rotation ticks, each row followed by its count of ticks:
The counts run from 0 to 436.
[-0.02  2.18  2.96  0.94  0.47 -1.92  2.50  1.86  0.55 -0.61  0.68 -1.65
  1.82 -0.83 -0.43  1.79  0.34  2.21 -0.05 -2.59 -1.81 -0.09  1.05  0.39
 -0.93  2.04 -0.73 -1.36 -0.31  1.47 -1.84  1.65 -1.26] : 48
[ 2.96  0.19 -0.93  0.83  2.06  1.57  2.09 -0.01 -0.38  0.13  1.31  0.37
 -0.75 -1.38  1.09  1.29  0.11  3.56  1.51 -3.40 -1.05 -3.03  0.96 -0.19
 -1.27  1.21 -1.18 -0.45 -0.73  1.61  0.07  0.21  1.22] : 342
[ 0.99 -0.12 -0.60 -0.47  0.42 -1.19  2.39 -2.60 -0.52  0.59  1.20  1.72
 -0.71 -0.93  1.19  0.51 -1.41  1.75  1.91 -3.10 -1.15 -2.30  0.62  0.13
 -2.23 -0.92 -0.42 -1.47  0.37  1.83 -1.96  2.20  0.84] : 220
[ 0.25  1.01  0.59  1.35 -0.20 -0.80 -0.16  1.60  0.62  1.57  2.72 -1.08
  0.19 -2.15 -0.76  2.75  1.45  1.66 -0.66 -2.62 -1.23 -1.79  1.10 -0.43
 -0.53  1.06 -1.25 -2.49  0.14  1.23 -2.33  0.49 -1.55] : 385
[ 0.27 -0.72 -1.00 -0.27  0.81  0.41  2.22 -2.77  0.72 -0.19  0.97  0.21
 -0.48 -1.43  1.34  0.76 -1.10  2.12  2.22 -2.33 -1.19 -3.09  0.76 -1.13
 -1.71 -1.77 -0.95 -0.93  0.75  1.66 -1.85  2.65  0.54] : 227
[ 1.46 -0.14 -1.05 -0.19  0.88  1.54  2.71 -2.04 -1.03 -0.50  1.81  0.90
 -0.88 -1.63  0.15  1.11  0.23  3.05  0.88 -2.79 -1.34 -2.85  0.78  0.84
 -1.25 -0.40 -0.58 -0.85 -0.02  2.05 -0.18  1.34  2.13] : 222
[ 1.81  1.41  0.57  1.06  0.83  0.22  2.40 -0.75  0.33  0.26  2.40 -2.36
  0.73 -3.35  0.15  1.76 -1.51  3.22 -0.13 -2.29 -1.02 -2.45  0.53  0.29
 -0.52  0.72 -0.98 -1.17  0.11  1.23 -1.02  0.27  0.16] : 135
[-0.24  1.81  0.25  0.80 -0.44  0.85  1.06  0.86 -0.38 -0.66  3.20 -0.56
 -0.24 -1.36  0.57  1.72  0.02  4.13  0.31 -3.35 -0.81 -1.30 -0.07 -0.49
 -1.31  1.66 -0.38 -1.66 -1.18  0.70 -2.82  0.36 -1.21] : 258
[ 0.05  1.25  1.57  1.01  1.67 -3.86  1.84  0.17 -0.47  1.52  0.86  1.06
 -0.22 -0.66 -1.36  1.62  0.03  0.32  0.19 -2.68 -1.58  0.12  1.45  2.17
 -1.01 -0.32 -1.63 -2.24  1.73  1.95 -0.97  1.99  0.60] : 413
[-0.03  1.22  1.61  1.85  0.71 -1.86  1.72  0.00  1.68 -0.41  1.15 -2.53
  1.24 -1.62  2.27  0.78 -1.55  2.85  1.44 -3.28 -0.83 -1.74  1.06 -1.28
 -0.48  1.04 -0.62  0.17  0.48  0.78 -1.29  0.85 -0.71] : 365
[ 0.58  1.00 -0.26  1.39  0.20 -0.12  0.01  0.28  0.36  1.10  3.17 -1.37
 -0.77 -3.29 -0.02  2.73 -0.45  2.28 -0.21 -2.83 -1.44 -2.26  0.68 -0.47
 -0.94  0.21 -0.81 -1.88  0.11  0.93 -2.31  0.01 -0.92] : 141
[-0.26  2.28  2.50  1.79 -0.40 -1.80  0.74  2.38  0.28 -0.13  1.88 -0.49
  0.72 -0.44 -0.61  1.71  1.49  2.53 -0.13 -3.51 -1.47 -0.32  1.07  0.22
 -1.18  3.15 -0.84 -1.28 -0.92  0.43 -1.45  1.26 -0.97] : 47
[-1.55  1.88  2.07  1.39  2.26 -1.72  1.77  1.45 -0.50 -0.72 -1.01  1.30
  0.29  1.01 -0.18  1.17  0.31  2.04  0.67 -2.87 -1.26  1.25  1.24  1.30
 -1.18  0.88 -1.63 -2.12  0.08  1.76 -1.47  1.44 -0.80] : 289
[-0.65 -0.04  0.98  2.28  1.04 -0.96 -0.48 -0.33  1.57 -0.46  2.37 -1.76
 -0.16 -2.11  1.89  1.70 -0.03  1.35  2.68 -3.60 -1.11 -2.67  1.82 -1.60
 -0.83 -0.56 -1.04  0.05  0.01  0.09 -1.14  0.86  0.36] : 359
[ 0.05 -0.32 -0.36  0.31  0.29 -1.11  0.37  0.76 -0.49  0.90  0.97  2.13
 -0.72  0.99  0.01  1.13  3.09  0.19  1.64 -3.92 -1.75 -2.05  1.64 -0.52
 -2.02  0.19 -1.41 -1.44  0.49  1.49 -0.72  3.06  1.15] : 312
[-1.35  0.96  1.84  1.39  1.34 -1.12  0.68  2.11 -0.19 -0.01  1.56 -1.02
  0.86 -1.55 -1.49  1.84  3.25  1.65 -0.57 -2.15 -1.81 -0.76  1.81  1.46
  0.13  0.31 -2.26 -1.51  1.26  1.38 -0.16  1.96  0.39] : 400
[ 1.09 -0.04 -0.47 -0.58  0.73 -0.84  2.63 -0.57 -0.81  1.47  0.95  0.85
  0.68 -0.84 -1.11  0.62  2.24  1.29 -0.18 -2.19 -2.09 -2.48  1.21  1.12
 -1.23 -0.23 -1.71 -1.83  1.98  2.55 -0.11  2.51  1.36] : 426
[ 0.28  1.85  1.74  2.51  1.37 -0.09  0.65  1.17  0.10 -0.01  2.56 -1.33
 -0.42 -2.58 -0.35  2.99 -0.49  2.46 -0.04 -3.01 -1.29 -1.12  1.07  0.88
 -0.46  1.27 -0.97 -0.96 -1.26  0.80 -1.13 -0.37 -0.40] : 374
[-1.66  2.02  2.24  0.45  0.20 -2.61  1.88  1.49  0.51 -0.51 -0.01  0.07
  1.03  0.82 -0.06  0.51  0.88  1.74  0.64 -3.07 -1.57  0.47  1.02  0.03
 -1.02  1.57 -1.23 -1.53  0.72  1.93 -1.85  2.89 -1.29] : 285
[ 0.58  1.81  0.30 -0.62  1.00 -3.23  2.49  0.49 -0.63  1.67  0.27  1.21
 -0.51  0.39 -0.14 -0.23  0.53  1.94 -0.04 -2.77 -0.69 -0.19  0.97  2.06
 -0.69  0.96 -1.88 -2.09  2.56  2.26 -0.65  1.34  0.40] : 416
[-1.99  1.68  1.65  0.71  0.91 -2.83  1.14  1.24  1.32  0.93  0.34 -1.50
  1.31 -0.42  0.26  0.45  1.55  0.97 -0.14 -2.99 -1.11 -0.83  1.62 -0.21
 -0.41  0.12 -2.20 -2.17  2.27  1.78 -1.84  2.61 -1.03] : 398
[-0.41  2.03  1.69  0.74  1.49 -1.93  2.84  1.80 -0.68  0.10  0.35 -0.35
  0.66 -0.32 -0.71  0.49  1.75  2.73 -0.79 -2.21 -1.09  0.24  1.99  2.36
  0.19  0.98 -2.53 -1.64  2.26  1.62  0.31  1.42  1.04] : 408
[ 2.69  0.76  0.06  0.05  1.54 -1.28  2.48  0.85 -1.08  0.85  1.03  1.57
 -0.86  0.02  0.18  0.04  1.09  2.85  0.64 -3.02 -0.71 -1.74  1.61  2.26
 -0.88  1.42 -1.42 -0.54  0.79  1.62  1.08  1.26  2.32] : 91
[-1.68  0.91  1.01  1.94  0.97  0.41  0.70 -0.09  0.00 -1.88  2.98 -0.52
 -1.60 -1.23  1.83  1.21 -0.06  4.36  1.92 -3.00 -0.74 -0.98  0.99  0.37
 -0.88 -0.19 -0.71  0.05 -0.58  0.25 -0.85  0.29  0.80] : 243
[ 1.31 -0.29 -1.42  1.12  1.54  2.00  0.91  0.16  0.40  0.13  2.12 -0.01
 -1.32 -1.65  1.93  1.11  1.13  2.78  1.57 -3.46 -0.75 -3.54  1.70 -1.09
 -0.79  0.69 -1.52 -0.24 -0.23  0.83 -0.31  0.40  1.10] : 349
[-2.21  1.66  1.58  2.68  0.85 -0.94 -0.41  2.63  0.75 -0.65  1.69 -1.05
 -0.46 -0.33  1.27  1.63  1.42  2.79  1.12 -3.62 -0.64 -0.62  1.53 -0.64
 -0.62  1.27 -1.63 -0.92 -0.25 -0.01 -1.55  0.60 -1.38] : 39
[ 2.33 -0.10 -1.28 -0.18  0.97 -1.87  1.53 -1.57  0.69  1.97  0.84  1.73
 -1.08 -0.48  1.16  0.29 -0.67  1.07  1.87 -3.75 -0.88 -2.73  1.17 -0.41
 -1.78  0.02 -1.11 -1.59  1.49  1.88 -1.10  1.56  0.72] : 100
[-2.67  1.20  0.11  0.88  1.37 -0.81  0.34  1.13  1.12  0.18  1.51 -1.78
 -0.68 -2.06  1.45  0.95  0.59  2.51 -0.01 -2.84 -0.48 -0.76  1.30 -0.47
  0.08 -0.21 -2.19 -2.35  1.92  0.89 -2.31  0.22 -2.01] : 151
[-1.20  0.56 -0.02  0.34  0.42  1.27  2.14 -1.05  0.66 -2.05  1.51 -1.02
 -0.29 -1.45  2.83 -0.19  0.53  4.45  1.91 -2.85 -0.31 -2.14  1.05 -0.73
 -0.82  0.27 -0.83  0.31  0.65  1.16 -0.75  1.44  1.47] : 237
[-0.70  2.35  1.51  0.31 -0.08 -1.27  1.85  1.96 -1.21  0.16  2.20 -0.20
 -0.07 -0.76 -1.15  0.87  1.75  3.70 -1.32 -2.37 -0.80  0.44  1.13  2.50
 -0.69  2.17 -1.40 -2.00  0.91  1.30 -1.12  0.72  0.08] : 171
[ 0.82  0.91  0.48  1.44  1.73  0.37  2.40 -1.39  0.80 -0.89  0.81 -0.43
  0.13 -1.90  1.46  2.18 -2.82  2.33  1.73 -2.94 -1.40 -1.86  0.42 -1.28
 -1.72  0.01 -0.70 -0.89 -0.82  1.22 -2.21  0.77 -1.20] : 16
